Each named turn below is shown by a few rows before and after it. Which turns, in which order, take the first row of each later pair to the second? The first pair is answered.
turn Z_281:
[ -6 -11  17   0  10   0   8 -32  -4  17  -3] -> [ -3 -10  12   0  10   1   6 -33  -2  20  -5]
[-12  -5  12  -6  12 -14  11  -2   1  -2  10] -> [-13  -2  21   1   7  -7   8  -5  -7  -2   9]
[ -1   2   0   2   3  13   4   2  -5   4 -12] -> [ -1   2  -3   0   5   9   4   3  -2   4 -14]
[ -7  -5   4  -6  12 -17   4   1   2  -8   6] -> [-11  -3  14   1   6 -12   2   1  -5  -9   8]
turn Z_66:
[  2   2  -3   6  -3   1   0 -10  -4   7  -9] -> [  6   1  -2   1  -3   5   1 -12   2   8  -1]
[ 1  0 12  3  4 21 11 -5 -5 15  3] -> [  0   1  15   7  -1  23   6   3 -10  11   1]
[ -7   2 -10  -5  14   2   8   4   8   8  -4] -> [-3  3 -7 -9 10 10  4  9 10  6  6]
[ 5 -5 -5 -6  1  3  3 -3 11  6 -3] -> [ 7 -4 -1 -6 -4  8 -2  5  9  1  2]
turn Z_482:
[ -7   4  21   8 -12  21  -1  22 -12  -9   5] -> [-12   0  25  10  -5  16   3  18 -14  -8   4]
[  2  -4  -8   3   8   1   4  -5  -1   7 -11] -> [  2  -6  -9   1   9   1   5  -4   1   5 -10]
[  2  -4   3   8   3  14   3   6  -3   5 -11] -> [-1 -6  5  7  7 10  6  4 -2  5 -9]
Now pairs of rows:
Each pair is 2 to 3 turns apart.
[ -1   9  12   9 -10  -4 -12  -8  -9 -14  -4] -> [  1   8   1   8  -3  -9  -3 -22  -7  -5 -13]	Z_66, Z_281
[ -5   2   5   2 -10 -16  -6  11  -9 -13  -1] -> [  9   0  -9 -12   0 -14   2  -8  11   3   8]	Z_66, Z_66, Z_482
[ 6 -6  0 -3  1 -8  4 -3  0  2  7] -> [ 9  0 -2  1 -9 -2 -2 -3 -6  2  2]	Z_482, Z_482, Z_482
[  8   0   0 -12   4  11   2  -8  10  10  -1] -> [ 11   1  -3 -14  -1  10  -2  -3  12   6   0]	Z_281, Z_482
[ -7  10  13  11 -10  15  -8   8 -10  -6   4] -> [ -5  13  -3  16  -7   9  -4  -2 -11   4 -16]	Z_281, Z_66
[-10 -11   4  -8  21  -1  15   2   7   9   4] -> [-12  -6  22   1   9  15   7   4  -5   3  11]	Z_281, Z_66, Z_281
[ 18  -3 -20  -7  -6   6   8 -21   6  24  -3] -> [ 23  -5 -18 -17 -10  14  -1   0  14  13  13]	Z_66, Z_281
[  7  -7  -5  -1   1  -2   4  27  15 -15   0] -> [  4  -7 -12   0  10 -14  12  16  16  -9 -10]	Z_66, Z_66
[-17  -6  -3   3  16   4   5   8 -13   6 -19] -> [-21  -9  10   3  17   7   5   8 -13   2  -8]	Z_482, Z_281, Z_281
[-3 -4 -7 -1  3 -9  0 12  0 -7 -3] -> [  7  -1 -11  -7   0  -1  -2   7   8  -3   3]	Z_66, Z_66, Z_482
[-12  -3  15  19 -11  -2  -1 -14 -14 -10  -4] -> [ -3  -3  -3  11  -4  -1   7 -31  -2   7 -10]	Z_66, Z_281, Z_281
[ -3   6 -12   0 -12 -13 -10   2   5  -6  -5] -> [  1   4 -11  -8  -7  -6  -4 -11  13   3   7]	Z_482, Z_66, Z_66
[ 1  2 14  6 -1 16  0 -3 -9  0 -1] -> [-6 -1 14  4 10  4  8 -7 -8  1 -4]	Z_66, Z_482
[ -8  -3   7   6  -4 -12   4  -1 -10  -4  -1] -> [ -3   3   1   9 -11  -2   1  -7 -12   4  -6]	Z_281, Z_281
[  3   5 -23  -6   9  11   3   7   9  12 -13] -> [ -2   1 -22  -7  15   1   6  11  11   6 -12]	Z_482, Z_281
[ 16   5   1  -4 -10  21  -8  -4   6   4  12] -> [ 13  10 -10   3 -16  13 -12   7  -4   0  -9]	Z_66, Z_281
[ 15  -2  -7  -5  -3 -22 -11  12  11 -14   6] -> [  8  -2   2   1  -3 -25 -11  13   2 -18   3]	Z_66, Z_281
[ -3 -15  -9  -1  13   7   5  15   7   6   2] -> [ -8 -13   2   4   7  12   0  19  -1   0   6]	Z_66, Z_281, Z_281
[ -9   6   3  12  -7  -9 -27   7 -17  -4  -6] -> [-12  -2   0   5  16 -22  -6 -19  -5   8  -5]	Z_482, Z_66
[ 11   8  -7 -11   8  -4   3 -17  -2  -6   8] -> [ 12  15  -6  -3  -1   0  -3 -19 -11  -5  -1]	Z_482, Z_482, Z_482
[ 2 -1 11 -1 -4 18 -3  1  3 -1 18] -> [-16  -3   9  12   8  -6   6  -4 -11  -1  -8]	Z_66, Z_482, Z_66
[-11   1  10   8   2   4   2  -5 -11  -1  -9] -> [ -3   1   2   2   4  10   5 -14  -4   9  -9]	Z_281, Z_66
[ 8 -1  3 -6 -3 17 -4  2  8  3 12] -> [-13  -4   2   8   6  -9   2   5  -8  -1 -15]	Z_66, Z_66, Z_482
[ 9  0 -9 -7  0 -1  1 -5 10  3  7] -> [  7   2  -6   0 -12  -1  -8   8   2  -6   5]	Z_281, Z_482, Z_66
[ 3 -5  6 -7  3  2  4 -6  5  2 15] -> [12  0 -3 -6 -8  8 -3 -4  6  3 10]	Z_482, Z_482, Z_281
[ 10  -5 -20 -12   7   0  -3  -7  13  10   1] -> [ -2   0 -18   4  -4  -9 -12  11  -7  -2 -17]	Z_66, Z_66, Z_66
[  2   7   5   9 -13  11  -7  -8  -4   0  -8] -> [  6   5   2   3  -8  13  -3 -17   4   5  -2]	Z_66, Z_66, Z_66
[ -8   1   7  14  -7   5   2 -20 -17   1  -3] -> [ -7  -6  12   2   5   6   9 -22  -5   0  14]	Z_482, Z_66
[-6  0 19 -5  6 -4  0  8 -1 -5 24] -> [ -9   6  15  10  -6  -5  -8  12 -16  -6   1]	Z_482, Z_281, Z_66
[ 12  -5 -11 -12   5  -7  -1   0  19   5   4] -> [ -2  -9  11  -8   5 -12  -2   6  11  -9  15]	Z_281, Z_281
[  2   2 -13  -8  -3 -11  -3  12  10  -8  -6] -> [  8   3 -16 -10   0  -8   0   1  13   0  -5]	Z_482, Z_66, Z_66
[  9   2 -19 -10   3  17  -5 -10   6  12  -9] -> [  9   0 -14 -18   1  16  -8   9  12   0   5]	Z_281, Z_66
[ 16  13  -6  -2 -20   0 -14  -3   7  -6   8] -> [-10   7   6  15  -5 -20  -1  -8 -13  -8 -12]	Z_66, Z_482, Z_482
[ 7  7  3  7 -9  9 -6 11  1 -7 -7] -> [  6   5 -10   5   1  -3   0   8   5  -2 -18]	Z_281, Z_66, Z_281
[  1   3   2   3  -8   3  -6   5  -7 -10   0] -> [ 7  4 -9  0 -7  6 -6  3 -3 -5 -6]	Z_281, Z_281
[ 1 -1 -1 -1  7 18  4 -9 -2 10 -3] -> [ 2 -3  1 -8  7 18  1  6  4  2  8]	Z_281, Z_281, Z_66
[ 12   4 -10   0 -10   0  -1  -9  -3   5  -2] -> [ 11   4  -3   0 -11   7  -2  -7  -6   5   4]	Z_482, Z_66, Z_66
[ -8 -15  -4  -1  25  -9   0  26   7 -13   3] -> [-17 -15   5   9  27 -14   4  13  -3 -11  -3]	Z_281, Z_66
[  3   2 -13  -8   6  10   0  19   1   4   1] -> [  2   0 -16  -8  12   3   5  12   1   8  -5]	Z_66, Z_66, Z_66
[ -6   0  -3   0   5 -18   4  -5   1   0  -4] -> [  9   5  -8  -6 -10  -1  -7  -5   7   4   6]	Z_66, Z_482, Z_482
[ -2  -3  -3  -7   3 -12  -5  33   7 -14   4] -> [ -1  -2 -11  -7   5 -20  -3  28   8 -11  -6]	Z_66, Z_482
[ 13   4   7 -10 -12   9  -4   0  12   8 -10] -> [ 11   4   7 -11 -12   6  -7  11  11   3 -11]	Z_281, Z_66
[  8   7 -11   4 -14   8 -11  14  -5   1 -13] -> [  2  -1 -13  -6  -1 -10  -5  23   6  -6  -6]	Z_281, Z_281, Z_281
[ -6  -2  16   2  -7  -9  -3  -6  -4 -11   7] -> [ -6  -1  17   3  -5  -4  -3 -11  -7  -8   5]	Z_281, Z_482
[ -1  -8  13  -6  -3 -11  -3  10  10 -10  19] -> [-12  -3  10  10  -1 -22   2  -2  -6  -4  -9]	Z_66, Z_281, Z_66
[ -1   4  -2 -11   0 -11   7  -4  -2   7   0] -> [  4   6  -5 -13  -5  -7   3  -2   1   6   2]	Z_482, Z_482
[ 11  12  -8   8 -16  10  -7   4  -7   4 -13] -> [ 15   7 -19  -7  -3   3   3  -5  12  12  -6]	Z_66, Z_281, Z_66
[ -2   1   1  -9 -10   0 -15  28  -6 -19   8] -> [ -8  -7 -14 -13  18 -26   9  -3   2  -3  -9]	Z_66, Z_482, Z_66
[ 12  -2 -14 -19   0   4   1   3  15   7  13] -> [ -7  -6   8  -6  -3  -9  -3  21  -2 -15  15]	Z_281, Z_281, Z_66
[-4 -9 -2 -6 10 -6  2  0 12 -2 20] -> [-4 -6 11  3 -1  6 -5  0  1 -5 23]	Z_281, Z_281, Z_482
[  9   5  14  -3 -24  -2 -14   0   0  -2  10] -> [  2   2   8   3 -10 -17   0 -24  -3  11  -7]	Z_482, Z_66, Z_66
[ 28  16 -13   1 -24   9 -16   4   4   0   5] -> [ 18  10 -27  -2 -10 -21 -11  15   9  -6  -9]	Z_66, Z_281, Z_281
[  2   4  12  -3 -17   0 -10   2  -1  -6  18] -> [  6   9   6   3 -22   6 -11  -4  -6   1   7]	Z_482, Z_281
[  7   8   2  14 -17   7  -6 -12 -13   3 -12] -> [  0   2   3  11   2  -3   8 -26  -9   7 -13]	Z_66, Z_482
[  7   1 -18  -7   9  -6   6  -9  13   8  -7] -> [ 11   5 -20  -3  -1  -1   1  -8   8   9 -11]	Z_482, Z_482
